In the rows, 128 means zero.
Rotation paths and how fast each direction turns (degrees each step):
Each turn is a multiple of 5 degrees from 10 to 175, or 0.
Each row of a path follows its step; steps can be skipped.
Path 1:
step 0: [120 143 133 116 131 122 138 121 126 128 115 116 139 134 117 119 130 115
 111 124 118 129 125 135 133 124 130 132 132 143 134 145 128 117]
step 1: [135 111 121 147 133 125 124 140 122 124 127 135 137 133 127 145 108 141
 141 124 126 121 138 124 129 129 119 130 120 133 119 136 123 131]
step 3: [125 125 122 114 130 124 137 125 156 125 142 132 146 135 117 133 137 117
 129 114 133 129 125 132 124 125 128 122 125 125 114 124 131 131]
step 4: [124 123 116 133 122 133 133 132 125 115 113 134 108 118 138 128 125 131
 141 128 113 128 124 135 133 139 125 132 144 139 143 128 118 132]
step 5: [132 139 127 129 121 124 129 132 120 141 129 113 137 134 123 126 121 133
 134 147 136 148 136 130 125 133 138 114 115 116 129 123 142 118]
step 6: [126 119 140 121 145 124 114 133 122 124 126 120 133 141 135 123 134 121
 125 112 121 108 121 140 123 110 125 129 126 126 133 124 124 142]
step 8: [118 149 134 131 106 121 132 122 135 137 122 118 134 139 128 115 128 130
 117 136 134 128 129 128 119 131 117 139 144 130 127 130 120 136]
step 9: [135 122 123 122 134 141 136 136 119 114 133 127 128 123 125 125 118 123
 137 114 118 124 149 123 117 114 126 125 123 139 112 129 140 129]
step 10: [128 118 122 147 136 130 120 120 116 133 120 121 119 128 126 143 134 123
 103 134 124 134 116 125 139 139 127 123 137 122 131 122 124 119]
step 11: [127 137 128 110 124 117 122 123 127 133 148 140 140 135 113 126 134 129
 138 132 128 125 133 133 133 137 120 131 112 118 126 146 123 138]
step 12: [120 137 125 128 138 125 136 130 128 113 111 129 121 122 137 131 116 137
 133 108 144 120 115 129 130 125 142 137 132 142 126 126 125 126]
Speeds:
[128 126 123 127 123 131 132 125 128 125 128 124 125 127 127 127 131 124
 128 128 124 133 132 128 126 130 126 125 133 128 126 124 131 131] -> 70
[127 125 129 133 132 126 130 128 126 128 128 133 124 128 128 128 128 132
 129 130 130 126 127 127 128 130 128 125 136 126 129 131 137 128] -> 130
[129 130 126 127 123 121 133 129 128 123 128 127 131 128 129 128 126 127
 132 130 131 127 128 125 131 130 126 129 131 133 132 132 125 126] -> 95
[129 126 128 125 129 125 131 127 131 132 130 124 128 133 127 127 130 128
 125 128 128 129 131 128 122 132 129 132 130 123 132 130 128 121] -> 135
Path 2:
step 0: [128 127 121 131 126 135 118 124 130 117 130 122 139 123 130 120 137 115
 129 128 113 129 130 130 113 117 142 124 124 134 135 134 126 149]
step 1: [141 130 120 128 116 112 119 131 131 132 136 134 130 124 126 124 132 132
 128 127 136 135 121 126 121 109 143 129 139 127 122 136 132 147]
step 2: [126 125 133 131 115 127 130 131 138 130 139 143 130 119 127 117 133 133
 133 120 141 140 115 131 121 134 140 146 121 137 127 119 128 132]
step 3: [127 133 138 132 133 138 124 134 139 125 143 133 138 118 143 130 129 121
 122 123 131 118 118 132 129 127 127 149 136 136 131 135 114 131]
step 6: [127 124 120 129 119 121 132 131 143 140 129 121 133 141 131 128 136 118
 131 123 116 139 126 124 136 128 139 144 136 139 137 139 135 131]
step 7: [137 121 123 131 124 132 139 131 148 129 144 127 117 126 132 129 136 136
 118 128 123 132 129 120 131 131 125 128 140 148 120 123 133 141]
step 8: [121 128 132 127 128 125 127 136 128 126 141 134 134 126 139 127 132 143
 125 124 121 132 137 128 107 134 119 129 124 152 122 139 127 133]
step 9: [121 135 124 128 124 135 117 123 129 116 131 136 116 134 129 126 140 113
 127 125 119 128 134 135 111 118 135 131 127 141 129 146 121 134]
step 10: [131 129 121 142 117 115 114 136 126 133 126 136 123 131 131 122 142 123
 120 116 136 122 132 128 126 110 138 124 134 137 135 122 130 144]
step 11: [122 123 128 119 130 132 121 130 144 134 129 140 143 122 132 119 138 133
 129 120 142 139 121 130 128 124 143 125 127 142 132 119 134 137]
step 12: [140 135 132 126 144 128 122 125 141 131 145 139 137 122 138 126 136 127
 127 132 130 127 130 118 130 133 142 146 124 132 128 137 124 137]
Speeds:
[124 126 124 127 129 126 127 130 134 129 129 127 127 130 125 123 130 129
 127 123 133 128 125 126 131 130 126 132 131 124 128 125 134 128] -> 80
[126 129 124 129 131 128 130 131 125 127 132 130 130 125 125 126 132 126
 130 131 135 127 131 132 125 121 130 130 127 128 127 125 125 128] -> 40
[134 134 124 128 129 124 130 123 133 126 127 131 123 131 130 129 127 128
 127 131 128 127 130 129 130 124 130 130 128 126 123 129 129 126] -> 130
[130 127 123 129 131 131 127 132 128 128 127 125 125 127 126 132 127 123
 128 125 129 128 130 123 131 128 130 131 130 125 127 133 123 133] -> 120
Path 3:
step 0: [139 121 122 116 131 132 118 132 148 139 117 118 132 122 141 130 131 134
 129 133 134 130 123 129 119 114 133 120 133 117 132 131 127 125]
step 2: [134 130 133 131 130 126 139 137 127 127 129 124 131 130 131 132 136 126
 122 138 131 121 120 145 120 125 108 127 119 120 143 137 113 120]
step 3: [124 110 122 128 129 122 127 124 142 129 107 116 115 133 124 136 127 118
 118 132 140 130 132 141 131 127 130 125 126 121 123 129 123 121]
step 4: [136 120 121 143 143 132 127 134 121 127 134 135 129 143 126 123 130 118
 120 124 139 120 119 133 133 134 139 118 120 132 131 124 125 114]
step 5: [127 137 126 136 132 135 125 135 135 128 125 112 123 127 134 126 119 138
 130 131 134 123 125 135 131 123 137 124 130 120 149 123 103 126]
step 6: [135 124 116 128 131 125 127 113 137 147 121 129 131 130 130 136 132 135
 125 123 141 125 132 134 152 118 134 117 127 122 132 126 132 131]
step 7: [141 134 128 132 133 113 140 127 129 127 140 124 138 135 137 131 125 130
 132 133 126 127 121 134 129 121 131 112 118 137 137 133 130 109]
step 9: [141 118 122 121 139 131 117 129 133 128 120 124 138 142 133 131 145 117
 119 125 126 124 121 140 131 118 129 121 128 124 119 123 138 121]
step 10: [127 125 119 140 137 136 131 128 139 124 129 117 129 130 140 120 119 121
 121 130 122 124 113 127 115 124 122 122 112 127 142 124 124 119]
step 11: [127 119 127 131 125 135 136 128 144 136 126 126 126 129 132 131 144 125
 131 128 149 118 130 135 127 128 125 128 129 109 144 128 123 130]
step 12: [135 126 119 140 145 105 134 125 128 141 120 116 134 133 131 132 138 132
 115 133 134 122 128 133 128 134 130 123 124 127 121 127 124 117]
Speeds:
[131 123 130 127 135 126 127 124 126 131 130 124 130 123 124 130 127 123
 128 129 128 131 125 127 129 128 133 132 125 133 129 126 131 129] -> 125
[129 127 126 127 129 124 129 133 132 128 125 123 124 123 128 128 121 132
 127 130 122 127 126 126 125 128 127 126 130 132 129 127 125 128] -> 145
[131 129 126 128 131 124 131 131 125 130 130 131 126 129 129 128 130 123
 128 127 124 124 133 129 129 128 127 125 128 130 126 119 129 129] -> 135
[134 132 130 124 125 128 125 127 129 128 128 132 129 126 133 129 126 128
 131 131 125 130 128 128 128 119 129 126 128 130 127 131 133 128] -> 45
[126 133 126 129 129 126 132 129 130 132 130 125 128 123 133 132 132 126
 128 125 130 129 129 125 131 129 127 126 126 130 129 134 127 133] -> 70
Path 4:
step 0: [129 132 125 145 130 131 130 110 121 126 131 117 139 113 132 128 117 121
 133 128 116 137 119 140 131 125 144 110 128 137 114 129 116 132]
step 2: [119 130 137 119 118 132 134 139 135 117 121 138 149 123 121 119 132 128
 121 142 121 132 137 136 132 125 125 138 114 111 123 144 123 119]
step 3: [127 117 141 122 126 124 132 119 126 122 145 137 132 134 126 120 132 137
 110 143 131 131 117 125 150 125 115 130 130 118 119 117 138 123]
step 4: [133 142 125 139 131 116 132 125 115 119 129 139 107 128 136 137 143 143
 126 135 124 128 137 123 140 129 118 133 135 116 132 125 136 142]
step 6: [130 135 125 123 141 134 111 130 146 135 128 130 114 117 138 123 117 143
 136 128 115 123 114 143 124 122 133 120 122 145 119 127 130 128]
step 7: [126 142 146 109 138 123 122 118 130 124 129 137 140 119 132 137 128 126
 121 126 115 128 136 129 114 134 147 119 134 142 125 132 120 131]
step 8: [111 128 132 124 118 132 122 113 120 129 130 129 128 120 116 124 128 117
 106 124 117 127 130 132 124 114 147 138 126 118 142 124 121 114]
step 9: [132 134 121 138 130 123 139 129 124 128 141 129 140 121 125 119 115 132
 127 151 128 138 127 116 139 113 139 143 132 118 135 128 116 120]
step 10: [132 117 145 151 116 130 138 126 120 131 133 147 124 132 128 125 131 136
 140 140 133 129 141 123 144 123 127 116 131 129 122 134 117 122]
step 11: [124 133 129 143 112 123 137 137 126 116 131 126 127 117 131 120 146 135
 128 120 121 117 117 142 145 135 119 122 120 130 119 136 121 142]
step 12: [122 137 124 118 127 133 117 139 129 125 126 137 119 126 140 119 136 124
 120 137 127 141 117 129 143 153 131 132 125 138 114 140 140 132]
Speeds:
[129 130 128 126 129 127 129 125 130 133 125 124 125 126 134 125 127 123
 127 127 126 128 129 127 124 128 132 125 123 129 123 130 132 131] -> 55
[129 136 127 122 125 126 130 125 131 127 130 130 130 132 126 127 130 125
 125 129 128 127 127 126 126 127 127 128 127 125 128 126 130 119] -> 65
[125 123 128 126 129 126 127 127 127 129 133 129 129 127 127 128 124 127
 123 134 128 124 134 127 126 131 129 132 126 123 130 125 130 131] -> 65
[133 124 125 130 132 129 129 130 127 128 128 126 131 130 129 129 126 125
 128 121 132 125 128 126 123 130 124 128 128 127 131 130 133 125] -> 0
[128 128 131 129 130 137 128 128 132 128 127 124 131 129 131 129 128 127
 125 128 121 129 130 125 128 129 127 130 132 125 128 126 124 126] -> 55
[130 127 127 124 134 129 131 130 132 124 126 129 122 124 125 133 128 127
 127 126 129 125 130 127 131 125 132 128 127 130 127 123 129 127] -> 40
Path 5:
step 0: [131 135 137 121 130 128 148 118 136 140 122 127 138 131 138 120 132 126
 118 129 123 131 139 135 121 115 125 129 121 124 124 122 133 113]
step 1: [141 134 115 117 131 136 127 124 134 128 127 131 125 115 130 107 124 127
 113 125 116 125 121 136 122 129 123 137 132 118 134 131 130 125]
step 3: [121 128 118 134 125 114 134 128 151 126 127 131 134 115 119 133 122 131
 124 141 134 128 133 136 134 123 118 140 121 126 126 130 128 137]
step 4: [110 122 123 130 127 113 144 120 137 139 120 124 123 121 128 128 133 129
 132 126 122 133 124 133 112 134 130 130 124 116 136 117 131 128]
step 5: [119 132 122 118 138 139 136 123 137 116 122 116 134 121 129 128 127 119
 126 128 129 132 120 134 116 138 132 134 133 120 123 126 107 128]
step 6: [131 139 129 122 135 134 145 121 128 130 128 124 149 132 127 122 121 135
 136 128 128 134 142 141 127 141 117 125 131 126 121 123 130 123]
step 8: [115 130 122 130 116 140 128 118 132 128 117 128 121 132 122 126 127 130
 129 131 125 131 119 140 109 130 119 120 118 138 129 137 142 133]
step 9: [121 138 124 129 124 125 133 131 140 114 120 135 134 132 115 130 130 126
 125 143 113 123 129 132 119 122 120 137 118 139 125 124 113 133]
step 10: [122 125 126 136 140 119 139 125 120 131 115 129 134 128 124 124 128 134
 134 123 119 117 136 133 114 133 121 148 129 132 140 117 131 124]
step 11: [128 130 112 122 147 122 126 117 124 126 113 119 126 128 124 129 132 124
 116 118 136 132 132 134 120 135 130 134 131 137 126 137 115 129]
step 12: [123 137 125 120 125 127 146 128 128 136 123 125 135 137 128 127 129 131
 117 133 131 122 137 133 125 145 126 126 136 135 112 144 140 131]
Speeds:
[133 128 128 132 128 131 128 129 128 130 123 126 128 129 129 126 129 127
 122 125 123 127 132 125 126 125 129 131 124 136 127 128 129 131] -> 35
[125 130 126 127 130 130 125 125 124 128 126 124 123 126 130 127 126 120
 130 127 129 128 124 124 129 132 124 127 124 129 128 130 127 128] -> 115
[133 130 125 126 124 133 124 130 127 133 129 129 129 125 127 125 132 130
 126 129 130 128 128 131 130 133 125 126 128 129 124 132 130 124] -> 65
[127 128 127 131 127 128 131 131 126 123 127 131 124 128 129 130 123 129
 123 123 129 127 129 132 127 130 127 128 121 123 124 127 127 125] -> 0
Path 6:
step 0: [120 132 130 129 138 118 129 134 119 137 113 144 125 118 131 130 131 125
 134 133 129 134 128 140 120 138 135 115 125 121 114 135 128 109]
step 1: [147 130 145 124 128 124 120 121 115 133 121 124 138 132 115 144 126 124
 130 127 131 125 119 125 117 144 131 134 138 127 134 126 126 122]
step 2: [129 128 119 122 135 135 136 125 118 127 126 130 148 133 134 127 127 132
 131 143 125 131 123 117 131 131 129 107 132 132 136 138 119 110]
step 3: [136 130 131 125 131 137 135 129 118 144 132 139 131 129 127 138 124 147
 124 135 134 126 113 131 135 144 134 134 111 116 131 132 126 138]
step 4: [146 119 133 129 126 117 129 122 121 120 133 124 144 141 131 117 132 148
 129 128 128 140 139 120 122 129 120 121 119 121 126 128 128 132]
step 5: [117 133 127 127 129 119 141 141 131 138 140 131 138 115 128 126 131 133
 139 122 123 139 128 114 133 140 134 122 120 131 138 118 133 139]
step 6: [135 143 132 145 124 108 126 128 134 134 135 134 123 134 142 131 135 127
 116 127 124 135 133 131 125 146 116 121 127 117 122 131 128 129]
step 7: [125 125 139 105 127 112 129 131 131 123 129 127 132 118 126 132 123 131
 131 119 126 129 129 134 123 138 126 109 147 117 124 116 130 128]
step 9: [127 121 150 129 122 143 130 116 123 133 121 128 123 129 126 143 131 131
 124 138 127 117 133 122 125 144 130 111 131 117 129 125 119 123]
step 11: [144 137 138 137 125 126 129 128 109 135 120 135 132 131 112 130 129 133
 136 124 117 135 120 116 128 137 146 125 118 126 134 130 128 126]
step 12: [129 132 124 131 132 124 138 124 123 124 139 122 145 133 133 123 127 140
 120 133 124 136 123 120 121 144 116 130 131 125 145 130 109 122]
Speeds:
[129 128 124 131 130 131 126 126 124 133 129 125 129 134 121 127 127 133
 131 134 128 128 128 131 131 126 130 127 129 127 129 125 125 128] -> 45
[133 130 132 121 128 124 125 129 125 126 126 129 129 128 127 124 129 130
 131 127 130 130 131 132 127 124 132 133 129 124 125 125 130 127] -> 110
[126 130 128 127 126 127 124 129 134 134 131 126 124 130 128 125 130 129
 128 123 132 124 132 130 125 129 131 123 131 128 128 126 130 126] -> 40
[127 129 129 127 127 123 125 128 129 128 136 125 128 126 129 126 127 125
 131 129 126 129 131 130 136 129 124 126 126 126 125 128 128 135] -> 40
Path 7:
step 0: [110 130 110 133 123 119 125 120 125 126 142 133 136 136 134 127 118 137
 125 123 127 129 125 121 122 124 125 135 128 121 124 123 134 129]
step 1: [114 119 125 137 132 124 116 115 124 135 128 140 139 134 126 128 119 129
 132 125 136 126 135 126 129 124 128 127 117 131 121 122 119 131]
step 2: [125 113 124 124 133 111 127 126 118 135 130 140 121 119 121 123 126 128
 124 124 132 125 136 126 134 125 128 130 110 133 132 133 123 131]
step 4: [115 135 134 132 121 125 128 120 119 130 127 135 131 125 131 126 132 135
 123 110 125 122 119 126 132 119 126 138 127 131 124 112 139 132]
step 6: [127 129 107 137 139 119 121 119 123 132 137 135 117 126 134 128 119 136
 129 125 135 125 135 128 121 120 131 128 120 123 130 132 134 132]
step 7: [119 119 118 133 129 137 125 131 121 128 129 145 133 134 133 121 120 128
 126 126 132 120 126 135 128 122 133 138 110 120 130 125 127 132]
step 8: [116 123 130 127 128 129 122 133 126 136 127 141 130 127 121 122 125 132
 116 125 125 125 127 121 139 123 111 135 112 136 125 125 132 124]
step 9: [130 128 123 131 134 118 117 131 120 142 128 136 120 127 129 139 137 132
 129 122 123 131 125 114 136 129 120 133 121 136 131 117 127 139]
step 10: [131 128 125 139 130 127 129 127 124 137 126 129 121 109 137 130 133 133
 131 115 132 122 120 127 124 113 134 130 121 126 129 115 132 137]
step 11: [126 129 125 126 127 131 134 130 134 126 125 137 128 134 131 125 134 140
 120 116 135 120 132 126 109 117 129 130 116 122 129 122 141 137]
step 12: [117 138 113 128 138 137 120 126 122 134 124 133 119 143 123 128 121 133
 122 122 132 122 131 122 124 123 120 124 121 128 128 125 141 125]
Speeds:
[127 124 129 130 131 127 128 130 124 130 127 128 127 128 127 124 124 134
 131 125 126 126 129 120 128 130 133 129 125 125 124 126 132 127] -> 0
[125 129 122 123 129 128 124 130 131 130 128 129 130 132 129 125 122 129
 131 127 126 128 133 133 129 124 129 126 128 125 128 131 126 125] -> 60
[133 128 127 129 133 123 124 126 128 131 125 126 124 123 125 126 126 129
 129 130 128 125 128 130 127 129 131 129 130 128 132 129 122 132] -> 95
[125 123 127 124 124 130 131 128 131 124 124 125 131 120 124 128 127 130
 129 128 128 129 128 126 128 124 128 129 124 129 132 130 127 128] -> 125
[128 127 129 126 132 127 130 133 123 132 131 123 132 126 126 129 132 130
 128 125 126 131 128 132 128 127 125 128 124 128 123 127 122 130] -> 55
[125 130 126 129 126 125 126 125 133 131 129 128 131 126 132 130 130 130
 135 130 125 130 124 124 127 127 129 129 130 134 124 127 126 127] -> 80
